(in the rows, 128 means zero)
Turns, then the turns between two rows, first turn first; the first pair answered:
Z452 (before => after):
124,163,151,124,104,154,132,86,126,121,122,75,117,125,118,121,108 => 113,154,151,142,114,155,147,101,118,131,108,69,105,123,123,119,123
124,101,111,154,131,160,128,120,126,122,119,124,116,137,113,132,162 => 135,98,114,137,131,158,114,110,138,111,124,134,130,140,109,133,160
115,147,152,156,108,167,124,112,127,125,120,82,159,117,169,124,118 => 115,141,155,155,117,166,124,114,132,130,112,85,161,117,170,126,128
128,129,127,126,129,140,117,112,119,125,152,127,140,130,164,117,122 => 121,132,125,133,126,138,127,114,110,128,153,121,131,124,164,115,119
Z262 (before => after):
126,130,135,122,142,102,125,143,137,133,112,132,138,128,139,131,130 => 130,113,115,122,134,119,138,141,130,118,139,138,104,134,126,127,135
127,164,135,159,134,90,96,116,165,148,87,140,147,137,99,138,105 => 139,103,91,149,109,176,127,96,141,115,169,146,99,142,114,130,149
128,97,129,127,157,116,124,141,122,113,111,138,146,114,145,123,165 => 123,109,114,138,157,86,128,145,124,112,107,151,115,121,111,124,141
Z92 (before => after):
123,128,116,119,128,92,141,154,131,119,129,143,119,127,136,126,129 => 114,136,120,145,113,117,147,141,121,127,127,130,93,133,126,124,123
137,145,151,128,122,148,114,104,126,142,122,101,158,131,149,134,120 => 140,117,142,109,151,103,111,132,143,138,109,128,165,132,142,137,137
140,130,108,122,84,143,131,120,118,102,180,144,102,121,126,127,105 => 146,119,106,100,98,115,124,137,126,98,184,157,122,118,134,130,114
143,137,137,119,99,138,111,103,107,121,139,115,140,121,154,132,108 => 149,103,124,107,132,93,110,130,121,117,127,143,145,125,146,134,127
Z447 (before => after):
130,125,109,138,133,152,134,111,126,129,146,124,100,123,114,120,138 => 140,107,103,125,145,142,130,115,133,122,149,137,115,123,119,122,148
131,139,143,118,126,95,133,159,121,119,144,143,191,130,159,145,117 => 114,155,148,146,130,78,140,164,115,138,110,132,168,135,142,146,102
131,152,137,128,111,134,110,105,134,123,146,130,129,134,121,118,102 => 140,129,130,106,132,115,105,116,145,118,145,146,148,134,132,121,124

Between the rows of a pair lie 2 to 4 turns.
121,82,129,125,164,115,144,142,136,133,128,125,130,132,129,114,159 => 103,133,139,160,128,132,147,120,118,147,121,100,99,135,107,110,111  Z262, Z447
118,144,154,169,109,157,149,123,96,150,106,89,98,122,128,122,134 => 149,146,145,108,116,117,96,92,152,116,128,135,113,148,74,127,107  Z452, Z452, Z452, Z262
127,119,118,134,144,112,144,138,116,115,124,143,98,136,111,141,123 => 133,141,156,130,140,127,126,130,116,130,107,119,151,123,148,143,130  Z447, Z452, Z447, Z262
137,166,159,112,98,146,98,91,138,120,131,111,167,129,144,134,93 => 149,147,129,91,108,97,103,116,151,92,160,149,145,130,121,136,86  Z262, Z92
126,132,146,126,147,108,117,137,143,143,104,124,157,128,136,127,129 => 121,101,117,143,138,144,142,128,131,133,130,128,100,140,115,124,148  Z92, Z262
149,116,124,109,120,127,119,102,137,110,160,135,129,128,131,120,125 => 141,113,118,125,125,131,126,100,133,117,150,134,97,139,109,118,129  Z92, Z92
119,124,128,140,125,160,137,115,115,124,139,121,129,123,149,134,143 => 121,102,119,131,147,125,138,137,125,124,125,140,129,127,139,139,153  Z92, Z92
135,124,124,120,109,168,135,104,125,114,166,124,117,133,139,120,132 => 108,150,130,161,119,128,146,127,117,143,112,116,90,133,110,119,114  Z92, Z447, Z447
144,142,134,99,110,143,135,127,112,118,156,135,162,113,166,130,112 => 132,166,139,129,98,152,142,120,103,131,142,121,137,114,153,128,97  Z447, Z447, Z447
121,173,147,148,122,146,116,82,151,162,119,112,152,123,143,138,98 => 128,117,137,122,165,125,124,116,160,154,114,135,182,116,173,143,151  Z452, Z452, Z447, Z447
128,112,96,132,138,114,152,170,106,125,144,135,125,105,144,130,139 => 118,143,111,151,116,135,155,154,93,134,145,115,120,105,149,129,116  Z447, Z92
109,160,125,164,105,150,143,117,112,131,121,115,90,134,105,118,113 => 105,174,142,166,114,134,133,123,120,141,102,111,110,131,108,121,105  Z262, Z262
135,126,133,115,137,93,97,135,143,131,120,138,127,144,99,141,116 => 141,132,133,117,110,145,100,108,130,122,151,124,117,145,106,139,110  Z92, Z447
149,137,136,92,144,103,94,114,164,128,102,162,147,124,94,113,103 => 143,87,107,104,155,124,123,123,152,120,116,167,98,133,85,111,142  Z262, Z92, Z447
126,96,114,136,128,118,149,164,105,121,155,120,105,117,143,97,144 => 115,106,125,146,149,97,137,163,123,138,107,121,103,128,108,102,143  Z452, Z452, Z447
131,153,160,108,132,122,100,113,152,133,106,125,178,121,139,134,119 => 142,116,105,103,122,116,121,119,149,99,155,158,103,136,94,128,119  Z262, Z447
140,150,148,112,145,128,117,127,136,137,117,131,156,118,141,129,124 => 143,128,114,117,124,148,135,119,126,117,156,141,106,129,120,125,128  Z447, Z262, Z447, Z92
133,142,136,121,107,160,126,99,129,118,120,112,150,135,130,133,136 => 131,144,118,128,97,148,129,103,128,113,130,120,116,145,102,130,119  Z262, Z262, Z262, Z262
129,116,134,119,115,145,130,131,121,117,133,136,98,133,96,143,134 => 132,120,138,103,128,109,127,156,122,115,137,149,131,121,113,146,130  Z92, Z92, Z452, Z447
126,157,172,110,117,119,108,110,140,114,148,136,161,120,104,118,112 => 112,145,142,144,95,139,147,124,109,114,170,132,100,120,95,113,113  Z262, Z452
132,163,164,128,124,124,101,112,130,123,117,123,162,141,123,125,94 => 145,103,120,102,137,119,115,128,138,93,160,158,134,147,117,126,129  Z262, Z447
138,120,108,112,116,136,135,127,114,112,185,130,134,116,142,135,127 => 126,153,113,139,103,135,141,120,109,127,160,117,107,122,116,134,101  Z447, Z452, Z447, Z447
137,114,128,113,140,116,123,130,138,116,131,138,152,111,148,133,136 => 124,107,132,137,138,147,136,122,125,126,116,120,132,114,147,130,151  Z262, Z92, Z452, Z262
101,132,131,157,122,140,143,142,108,157,114,108,127,113,145,118,136 => 99,141,125,160,121,130,143,145,109,159,109,109,118,118,131,119,126  Z262, Z262, Z262
130,127,111,116,118,89,123,133,134,118,139,145,93,133,96,129,112 => 134,121,107,109,122,88,120,131,138,112,146,150,100,133,99,128,114  Z447, Z447, Z447
133,103,115,122,141,127,140,140,131,119,130,140,123,133,122,123,147 => 128,121,115,134,141,117,141,135,135,127,115,139,110,137,102,123,130  Z452, Z447
128,102,96,128,144,88,153,164,130,121,126,142,116,134,129,114,136 => 142,109,99,105,139,87,135,148,148,110,138,155,131,139,125,116,124  Z452, Z452
155,152,149,122,144,133,122,123,133,148,110,115,160,105,145,121,142 => 162,166,139,113,133,110,112,116,142,137,119,128,149,110,119,119,112  Z447, Z92, Z452, Z452
119,139,147,123,108,91,135,131,98,152,116,121,155,129,137,123,130 => 128,142,136,108,99,87,129,123,104,136,136,133,142,137,118,120,110  Z92, Z447, Z447, Z262
105,135,130,145,152,64,128,127,139,134,89,130,132,145,109,133,119 => 97,140,141,169,148,113,132,103,130,146,79,106,124,147,113,132,131  Z92, Z452
122,146,121,157,118,147,125,111,127,123,118,121,83,147,97,122,130 => 127,108,132,131,160,125,117,132,144,128,92,130,138,141,132,124,178  Z262, Z92, Z92
121,130,140,105,127,129,105,127,144,128,133,128,170,113,142,127,138 => 107,138,122,139,100,155,127,115,123,131,141,120,105,123,110,121,120  Z447, Z447, Z262
132,141,139,100,142,81,107,126,151,142,98,149,145,143,96,114,103 => 132,108,109,112,105,169,140,100,123,123,160,137,88,149,103,104,125  Z262, Z447, Z447, Z447
137,123,164,94,119,157,115,114,126,131,128,125,163,100,148,128,141 => 129,94,127,100,139,100,126,139,140,125,111,158,110,118,94,131,144  Z92, Z262
136,130,127,122,94,115,152,144,105,123,183,133,115,138,133,122,126 => 128,115,123,124,118,83,151,165,115,131,158,144,116,141,122,126,135  Z92, Z447
149,104,123,108,124,156,135,96,126,106,158,138,124,139,143,124,147 => 142,89,119,114,131,150,139,104,127,112,146,143,105,146,124,122,155  Z92, Z92
128,121,131,105,152,130,136,148,134,125,97,130,143,114,166,103,139 => 118,151,142,127,138,137,140,142,125,135,88,114,130,114,163,101,118  Z447, Z92
94,170,124,164,91,120,127,140,97,144,142,124,107,105,149,130,121 => 94,171,136,159,96,129,125,137,97,149,136,116,127,100,163,133,131  Z262, Z262, Z262, Z262
119,136,126,152,130,130,133,157,109,148,120,128,122,121,126,125,126 => 130,149,126,136,112,135,127,144,110,136,149,128,136,114,139,125,113  Z262, Z92, Z262, Z447
128,154,148,118,125,97,104,127,142,138,108,128,131,132,114,132,89 => 140,131,128,110,99,154,118,102,134,115,166,129,110,136,126,128,103  Z447, Z262
115,92,115,123,160,111,155,134,140,126,126,133,119,116,150,131,157 => 125,99,106,106,156,98,140,119,157,112,141,146,117,125,128,132,142  Z262, Z452, Z262
115,145,128,129,93,144,130,122,107,121,157,131,137,134,132,121,126 => 116,137,133,119,124,91,119,146,124,128,127,146,158,135,129,123,127  Z262, Z92
117,144,138,139,141,78,133,158,121,146,109,136,158,116,142,136,109 => 117,100,107,149,121,143,164,146,98,130,155,130,109,123,145,130,145  Z262, Z92, Z452
112,120,121,138,129,114,126,153,135,118,101,112,86,146,64,144,124 => 129,87,139,111,133,177,124,144,128,114,124,93,144,127,141,144,182  Z262, Z92
107,144,120,127,109,120,165,139,113,116,186,125,124,112,177,126,140 => 90,155,125,139,138,63,160,160,129,135,129,137,116,120,147,126,129  Z262, Z92
126,106,110,126,119,150,130,147,121,150,149,118,110,131,129,134,133 => 134,94,116,111,134,141,117,144,140,147,134,127,126,137,123,134,147  Z452, Z447, Z452
